Each path is a new rotation, seen through one point. The rows after it are directions, each followed by how far the rotation turns it, in degrees a step (0 if it stays put).
Each turn is a multiple of 5 degrees from 10 to 175, or 0.
Each row of a path follows its step; steps can be skipped.
Rotation 1:
step 4: -5, -1, 24, -9, -3, 5, -16, -25, 2, -14, -30, 5, -26, 9, -16, 1, -20, -7, -1, 9, 9, -40, 12, -24, -3, 20, -4, 0, -13, 23, 10, 21, 3, -26, 10, -7, 8, 7, -10, -4, -16, -26, -6, -12, 6, -16, -25, 4, -37, -7, 22, -4, 20
step 5: -18, 25, 9, 4, -12, -5, -7, -47, 34, -12, -13, -6, -18, -20, -14, -5, 15, -9, 5, 23, 13, -7, 5, -11, -4, 3, 5, 16, -10, 6, 16, 40, 12, -2, 1, -9, 8, 0, -7, -12, -3, -25, -23, -10, -11, 7, -7, 4, -38, 20, 7, 6, -5
step 10: 33, 34, 22, 5, -2, -6, -20, -31, -13, 4, -1, 15, -2, 21, -24, 3, -12, -16, 12, 11, 28, -30, 6, -25, -8, -3, 1, 11, -1, 24, -2, 18, -23, 2, -3, 11, 6, -2, -10, -10, -21, -22, -5, -17, 5, -11, -25, -3, -29, -2, -8, 2, -2
step 11: 6, 24, 30, 20, -1, -16, -7, -26, 23, -10, -1, 6, -14, -11, 19, -11, 2, -18, -14, 7, 12, -33, 25, -5, -20, 5, -19, 28, -9, 11, -9, 21, 8, 5, -14, 5, 3, 21, -23, -7, -5, -31, -7, -33, -12, -3, -17, -7, -21, -6, 3, 3, 1
step 17: -1, 22, 2, 2, -26, -10, -22, -16, 5, -17, 5, 15, -11, -12, 0, 5, -10, 0, 2, 4, 1, -50, -3, -44, -16, -9, 0, 7, -24, 25, -12, 24, 5, -10, -8, 1, 6, -7, -19, -11, 1, -30, -2, -41, 1, 20, -7, 2, -1, 5, 8, 4, -17
step 18: 3, 0, 7, 7, -13, -16, -24, -17, 6, -11, 11, 15, -9, -16, -16, -8, 9, 10, 5, 25, 7, -51, 21, -5, -13, -18, 9, -4, -10, 11, 3, 28, 17, 2, -11, -10, 10, -3, 20, 3, -17, -19, 12, -29, -18, -34, -3, -15, -31, 3, 17, 3, 3
step 20: -6, 14, -9, -5, -10, 22, 16, -30, 17, -6, -4, 8, 4, -23, -29, -36, 8, -29, 9, 30, 13, -6, 23, -8, 8, 9, -26, 5, -10, -1, -10, 23, -1, -13, 5, 8, -27, 24, 10, -13, 13, -19, -4, -9, -16, -8, 14, 7, -25, -7, 1, 20, 9
5, -2, -3, -3, 10, 0, 8, -4, -6, 4, -7, 4, -7, 1, -5, 1, -6, 5, 5, -3, -2, -2, -3, 5, 1, 0, 0, -1, 1, 1, 5, 4, -4, 1, 0, 4, -2, 2, -13, 5, 2, -3, 0, -2, -3, 8, -6, 11, -6, -2, -3, -5, -2 => 60
-4, -2, 5, 2, 8, -4, -2, -7, 4, 3, 8, 6, 6, -3, -1, 3, 4, -2, -3, -3, -6, -6, -1, -3, 11, 2, 3, -5, -6, -3, 4, 8, 0, -5, 3, 6, 1, -10, 6, 7, -3, 4, -5, 7, 0, 2, -7, 0, -1, 2, -2, -2, 1 => 80
-1, 7, 5, 8, -2, -2, 8, 1, 1, -2, 2, 1, 3, -5, 4, -2, 3, -5, -2, 3, -6, 0, 2, 2, -1, -3, 3, 8, 2, -4, -2, -1, -3, -8, 6, -1, -3, -1, -5, -2, 9, -7, -4, 0, 4, 12, 7, -3, -3, 9, -2, -6, -6 => 125
-8, 4, -4, -3, 2, -1, -1, 3, 3, 5, -2, -5, -3, -1, -7, 2, -4, -10, 1, -6, 0, 4, -1, -4, -1, 6, 4, -2, 4, 0, 7, 7, 3, -2, -14, -6, 2, 1, -1, -2, 8, 6, 2, 5, 2, -1, 5, 2, 3, 5, 1, -9, -4 => 45
-9, -7, 1, 0, -7, 1, 2, -2, 1, -2, -4, -3, 3, 0, 2, 6, -3, 11, -1, 0, -1, -3, -7, 0, -5, -10, 3, -3, -7, 9, 1, -1, 0, -6, -1, -2, -3, -6, 5, -5, 2, -6, 3, 5, 2, -4, 1, 3, -4, -3, 1, -12, 1 => 80
-1, 0, -4, -3, -3, -5, -4, 6, 3, -2, -2, 3, 11, 2, -4, 9, 0, -3, 4, 3, 2, 3, 9, 2, -1, -3, -6, -3, -4, -1, -2, -3, 1, -6, 0, 5, 3, 7, -9, 1, -10, 1, -3, 2, 10, -2, -3, 5, 2, 0, 2, -5, -9 => 55
Rotation 2:
step 2: 17, -5, -3, -10, -5, 20, -18, -13, -5, -18, -15, 30, 7, 3, 2, 1, -18, -29, -20, -10, 8, -11, 8, -32, -6, -31, -26, -27, -5, -4, 18, 23, 25, -4, -1, -1, -14, -15, -20, 20, 5, 1, 8, -15, 27, -1, -22, 18, 5, 18, -1, 18, -15
step 4: 4, 11, -11, 11, 20, 6, -14, -15, 7, 17, 33, -12, -8, -28, 3, 10, -11, 3, 22, 23, -5, 12, -18, 2, 10, 2, 19, -17, 34, -9, 11, 26, 23, -1, -3, -8, 12, 12, 31, 18, -12, -14, -33, -1, 10, -5, -13, 18, 17, -11, 25, -6, 13
step 10: 6, 12, -17, -14, -11, -10, -4, -6, -31, 2, -24, -21, -4, -9, -7, -5, -15, 0, 13, 22, 9, -11, -34, 6, 0, -9, -3, -12, 4, -6, 17, 35, 14, 19, -1, -16, 30, -13, 10, 22, 29, 7, -14, -20, 30, -9, 15, 19, 15, 15, 4, -15, 24
step 16: -2, 21, 3, 7, -35, -16, 23, 3, 9, 30, 21, -20, 8, -14, 11, 7, -1, -1, 14, 20, -32, -10, -29, -1, 16, 13, 7, -15, 12, -8, 2, 29, 16, 21, 2, -18, 2, -24, -15, 31, 9, 9, 21, -10, 16, 0, 13, -13, 13, 8, -19, 1, -10
step 17: -14, 29, 13, -14, 0, 17, -20, 6, 12, 21, -14, 21, -15, -29, 22, -14, -10, -35, 24, 5, 3, 4, 5, 8, 9, -3, -9, 21, 1, 3, 4, 22, 15, -8, -2, -24, -2, -15, -24, -16, -34, -16, -10, -4, 16, 7, -12, 23, 26, -5, -18, -8, -11
step 18: -6, -15, -5, 9, -10, -22, -17, -27, -1, -31, -11, -13, -14, -9, -4, -26, 7, 14, 4, 9, -6, -32, 8, 2, -12, 11, -25, 9, -3, -7, -14, -9, 1, -10, -10, -19, 10, 9, -10, -3, 12, -4, -1, -28, 38, 8, -56, 23, 9, 11, -9, 0, -8
step 22: -18, -5, 1, -30, -25, 0, 5, -23, 12, 36, 27, 4, -13, -1, 1, -2, -35, -17, -2, 6, -24, 6, -3, 7, -10, -15, 12, -4, 4, -4, 6, -14, 11, 13, -15, -3, -9, -18, -31, 15, -1, 21, 11, -25, 39, -7, 2, -11, -6, 10, 16, 3, 29
0, 9, 0, -1, 5, 4, -3, -3, -4, -2, 5, 2, 3, 1, -5, -2, -3, -12, 4, -4, 0, -4, 3, -3, -5, -3, 3, -4, 0, -1, -1, 5, 0, 4, 4, 0, 8, 10, -11, -7, -3, 3, -7, 8, -6, 2, 1, -1, -1, 0, 8, 1, -7 => 170
3, 5, 5, -1, -4, 1, -10, 4, 2, -6, -4, -2, 1, -6, 0, -4, -6, 6, 6, -6, 4, 2, -3, 1, 4, -5, -5, 8, -5, 8, 7, -2, 7, 3, -2, 7, 2, 0, 2, 3, 3, 3, -8, 0, 3, -2, -3, -7, -3, 7, 6, 6, -3 => 140
1, -3, 2, -5, -5, -2, 5, 8, -1, 0, 4, 3, 8, 0, -7, -7, -3, 4, 3, 5, 6, 0, 3, -8, 3, 0, -2, -6, 5, 4, -11, 2, 5, 9, -1, 2, 4, 7, -1, 10, -2, -4, 3, -5, 4, -2, -1, 0, 1, -4, 5, -4, 3 => 125
1, -6, -2, -2, -4, -2, -10, 3, -12, 1, -4, -8, -1, 4, -6, 3, -2, 0, -8, -2, 0, -3, 1, -3, -6, 2, -5, 2, 2, -2, -1, -1, -2, -4, -4, -7, 6, 1, 4, 1, -6, 6, -9, -6, 0, -5, 7, -7, 5, -8, 0, 1, -1 => 80
Rotation 3:
step 3: -2, 14, -3, 18, -34, 20, -2, 4, 3, -7, 8, -10, 11, -25, -3, -6, 23, 0, -26, -19, 9, -3, -23, 0, 25, 14, -10, -24, -18, -44, 17, 6, 22, 1, 16, 1, 25, 2, 13, -18, -16, 26, 2, -18, -19, 19, 4, 8, -25, -3, 7, -34, -13
step 7: -10, -6, 10, -32, -17, 19, -19, 10, 35, 7, 7, 10, -6, -2, -16, 25, -4, -22, -24, 6, -21, -9, -39, 3, -16, 14, 3, 0, -12, -6, 24, 2, 6, 8, -18, 10, 11, 18, -4, -7, 2, 13, -18, 10, 15, -40, 26, -2, -9, -26, 39, -15, -12
step 9: -5, -25, 9, -8, 3, -11, -13, -8, -3, -23, 4, 24, 8, -10, 4, 9, 20, 0, 13, -3, -12, 18, -37, -30, 21, 0, -44, -30, 13, -21, 3, 9, 13, -3, -17, 30, 7, 19, -15, -38, -9, 22, -7, -6, 30, -2, 3, -18, -5, -14, -10, -3, -9
step 10: -20, 13, 22, 24, 5, 15, 4, 13, -9, -2, 21, -9, -22, -16, -4, -23, 23, 19, -17, 2, -30, -33, -23, -5, 20, -2, -12, -14, -6, -9, 3, 2, 6, -5, -41, 3, 12, 12, -4, -30, -13, 4, 8, -32, 11, -17, -10, -19, 14, -29, 30, -13, -1
step 11: -29, -10, -32, 27, -22, 6, 2, -2, -38, 6, 13, -5, 6, -23, 10, -2, 13, -21, 4, 3, -18, -10, -21, -30, 5, 14, -4, -11, -33, -18, 15, -22, -4, -1, -4, -6, 6, -8, -2, -13, -2, 10, -15, -15, 14, -10, -11, -5, -24, 12, 25, -46, -5
step 20: -1, -3, 14, 14, -16, 38, 3, -12, 14, 3, -2, -5, -10, 14, 1, -18, 12, -6, 0, 26, 4, -16, -38, -14, -4, -16, -14, -37, 24, -13, 15, -8, 9, -20, -30, -5, -18, 7, -1, -11, -13, 11, -16, -19, -7, -2, -26, 19, 13, -9, 26, -39, -1
step 22: -4, -15, 9, 3, -21, 42, -19, 11, 0, -6, -13, 31, 7, -10, 2, 17, -5, -24, -10, -12, 20, 30, -39, -10, 19, 9, -11, -26, -25, 16, 0, 4, -30, -1, -6, -7, 5, 8, 14, -5, 7, -14, -16, -9, 10, -2, -46, -21, 9, -2, 22, 7, -3
4, 0, 3, -1, 3, 0, -2, 4, 6, 2, 6, 4, 4, 1, -11, -7, 7, 7, -2, -14, -2, -5, -1, -2, 1, 5, 3, 7, 0, 0, 8, 3, 0, -2, 5, -7, 2, -1, 9, 1, -5, -2, 1, -1, 3, -4, -4, 0, 6, -2, -4, 1, -6 => 155
-4, 4, 2, -6, -2, -4, -5, 3, 3, 4, -10, 5, 11, -5, -3, 1, 5, 3, 2, 0, 13, 5, -3, 4, 5, -2, 3, 0, -3, 0, 2, 6, -5, 0, 3, 3, -5, 4, -4, -4, 0, -2, -3, -8, -1, 6, 1, 2, -9, -3, 0, 8, -1 => 80
-2, -6, -3, 8, 10, 5, 5, 2, -1, 4, -3, 2, 3, 0, -5, -2, 9, 0, 8, 6, 2, 1, -6, -5, -5, -1, -3, 8, 2, -2, -5, 4, -5, -5, -7, 0, -6, 1, -4, -9, -3, 9, 1, 4, 6, -4, 3, 0, 6, -2, 5, 0, 2 => 35
7, -5, 5, 7, 2, -2, 6, 3, -15, 3, -2, 7, 3, 3, 1, 2, 5, -5, -10, -5, 6, 2, 0, 4, -1, 6, 0, -6, 0, -7, -3, -1, -1, 3, 3, -1, -7, -1, 1, 1, 2, 0, -8, 4, 0, 2, -6, 4, -3, 1, -4, -6, -1 => 130
5, 0, 4, 0, -3, 4, 6, 0, 11, 1, 2, 3, 3, -5, 13, -6, -2, -3, 2, -5, 2, 3, -5, 4, 0, 3, 5, -3, 4, 9, 6, 2, 4, 0, 3, 0, -3, -4, 0, -7, 6, 7, -7, 4, -1, 4, 4, -2, 5, -2, 3, -4, 7 => 25
-8, 1, -3, 0, 2, 1, -6, -4, 4, 5, 0, 0, -3, -1, 3, -1, 5, -1, -7, 0, -9, -10, 1, 5, 0, 1, 9, 3, 4, 0, 3, 4, -1, 4, -10, 2, -6, -1, -4, 5, -8, 0, -12, -2, -3, -2, 0, 10, -4, 3, 1, -2, 3 => 110
Rotation 4:
step 9: -2, 13, -10, -6, 7, -12, -4, -6, 26, -40, -25, 0, -8, 38, 0, 12, -11, 18, 13, 21, 10, -16, -26, -13, -15, 11, -14, 16, -27, 0, 20, -3, 12, -40, 14, -12, -8, 15, -15, 2, 0, 10, -14, 20, 6, 27, 5, 33, 14, 25, -39, 12, 12
step 12: -27, -4, 14, 4, 11, -3, -5, 9, 23, -15, -9, 7, -6, 13, 14, 13, -40, -7, 35, 9, -10, 1, 0, -22, 20, -22, -33, 12, -6, -16, -22, 25, -29, 11, 2, -15, 29, 18, -18, 20, 8, 1, 9, -18, 42, 10, 5, -15, 5, -10, 10, 27, 26
step 14: 1, -2, 13, -5, 15, -25, -14, 31, 15, -27, -12, 20, -29, 32, 8, 5, 10, 9, -5, -2, -27, 15, -2, 8, 1, 19, -19, -14, -15, -3, -11, 0, 19, -10, 29, -11, 24, -41, 18, -22, -20, -14, 19, -6, -3, -9, -7, 21, 11, -18, -13, 19, 42
step 17: 23, -4, -10, 9, 5, 23, 31, -20, 27, -18, -23, 14, -11, -24, 32, -6, -15, -37, -1, -2, 7, 17, 6, 4, 12, 21, -32, -21, -14, -4, 8, 4, -13, 11, 44, -22, 6, 24, 8, 8, -2, -5, -4, -27, 15, 32, 10, 26, 3, 4, -12, -11, 23
step 20: 25, -7, -12, 34, 37, -39, 3, 25, 27, -12, 10, 13, -16, 9, 21, 27, -20, 17, 12, 6, -11, 10, 7, 8, 16, -5, 5, -6, 0, -8, 16, -7, -4, -5, -19, -50, 10, -9, 11, -6, -19, 37, -3, -14, 26, -4, -16, 3, -9, -7, -30, -12, -7
step 21: -10, -3, 18, -18, -20, 10, -19, -38, 30, -16, 5, 11, 18, -16, 29, 17, -13, 11, -4, -11, -5, -16, 18, -2, 22, 10, -39, 23, -14, -21, 5, -25, 3, 5, -13, -30, 18, 21, 2, 13, -9, -6, 22, -27, 15, 30, 11, 18, 10, 13, 18, 25, 10
step 22: 38, 19, 14, 11, -15, -29, 18, -10, 11, 3, -43, -33, 10, 30, 14, -17, 21, -21, 15, 3, 4, -4, 18, 3, 10, 26, -1, 28, -7, 20, 8, -5, 2, -20, 7, -23, 10, 3, 16, -15, -18, -16, -15, -4, 25, -10, 17, 39, 10, 0, -16, -14, -5
-1, 1, 7, -2, -4, -3, 7, -3, -2, -5, 0, -6, 2, -4, 5, 8, 1, -6, -8, -2, 0, 2, 1, -3, -7, 2, -4, 4, 1, 2, 5, 9, -12, -2, 0, 3, 3, 13, 3, -1, -3, -2, -5, 2, 1, -6, 2, 4, 1, 2, -3, 8, 4 => 80
6, -8, 0, 2, 0, 2, -2, -7, -12, -5, -9, -3, -3, 9, 0, -4, 2, 7, -4, 2, 0, -1, 2, 3, -1, 4, 5, -3, -1, 2, -1, 4, 9, 3, -2, 4, -3, 1, 1, -8, -2, -2, 1, 2, 0, -8, -6, 4, -2, 1, 6, 1, 12 => 85
1, 1, 3, -1, 5, -1, -1, -3, 4, -3, 0, -5, -3, 4, -2, 9, 6, 1, -3, 2, 6, 0, 4, -1, 7, -6, -1, 0, 10, 0, 2, -5, 1, -7, -4, -3, -2, -8, -10, -4, 6, 6, -9, 2, -7, -2, 0, -1, 3, 0, -5, 9, 6 => 160
-1, -3, -2, 9, 2, 12, 2, -6, 6, -7, 4, 2, -6, -5, -1, -2, 9, 3, -8, 5, -4, 3, -4, 1, -1, 2, -2, -5, -5, -10, 0, -6, -4, -9, 0, -5, 0, 2, 6, -1, 0, 1, 5, -1, -2, -1, -2, 0, -9, 2, -3, 3, -2 => 100
